Families of rows that turns and mirrors carry onto each other, the same ones carrying the whole set onto itself: the rest of each named row's family, in list order:
4 families of 8 rows:
Z17: [-1, -14, -1, -9, 0, -5, -17, 16, 14]
Z197: [5, -18, -9, 13, -3, -16, 3, -6, 11]
Z175: [-10, 2, -10, 7, -13, 13, -7, 7, -7]
Z562: [8, 12, 21, 11, 13, 5, 7, -16, -18]
Z936: [19, -5, 1, 15, 9, 21, -13, 5, 2]
Z206: [-1, 10, 30, -4, 15, 7, -10, 12, -10]
Z59: [9, -15, -21, 10, -7, -7, 1, 0, 7]
Z490: [8, -8, 23, 0, 17, -19, 4, -5, 14]
Z351: [-2, 16, 31, -2, 14, 1, -7, 3, -11]
Z734: [3, -12, -4, -7, -11, -9, -11, 13, 14]
Z239: [-2, 1, -16, 10, -13, 12, -15, 5, -4]
Z349: [-2, -20, 2, -3, -6, -11, -19, 13, 14]
Z391: [4, 14, 15, 16, 9, -1, 14, -12, -18]
Z981: [22, 0, -5, 10, 4, 19, -14, 6, 3]
Z765: [9, 1, 27, -2, 20, -20, 9, -4, -3]
Z229: [4, 13, 18, 17, 9, 12, 12, -11, -11]
Z188: [-10, -1, 20, -5, -1, -23, 7, -11, -8]
Z69: [2, 7, -10, 10, -15, 17, -8, 3, -4]
Z611: [-1, 10, 31, -4, 7, 8, -8, 2, -19]
Z630: [4, 18, 22, 11, 14, -4, 8, -12, -15]
Z406: [4, -20, -10, -5, -4, -3, -14, 14, 12]
Z84: [23, -6, -9, 9, 14, 16, -11, 5, 1]
Z833: [17, -6, -12, 9, 5, 14, -15, 3, 5]
Z410: [-11, 5, 24, -4, 0, -20, 11, -1, -9]
Z776: [-3, 11, 29, 0, 11, 16, -7, 6, -6]
Z240: [-16, 6, 20, -1, -3, -23, 5, 0, -7]
Z819: [-5, 0, -3, 15, -14, 20, -7, 5, -11]
Z203: [10, -7, 26, -5, 17, -23, -2, -6, 1]
Z677: [14, -1, 23, 2, 24, -20, 4, -3, 4]
Z636: [-15, -1, 19, -1, -5, -23, 5, -5, 2]
Z579: [15, -10, -14, 7, -7, -14, 3, -2, 13]
Z584: [5, -10, -18, 15, -2, -13, 3, -7, 5]

Which other rows belong to the same family as Z240? Z17, Z175, Z206, Z391, Z84, Z677, Z584
Which other rows belong to the same family as Z936? Z197, Z490, Z349, Z229, Z776, Z819, Z636

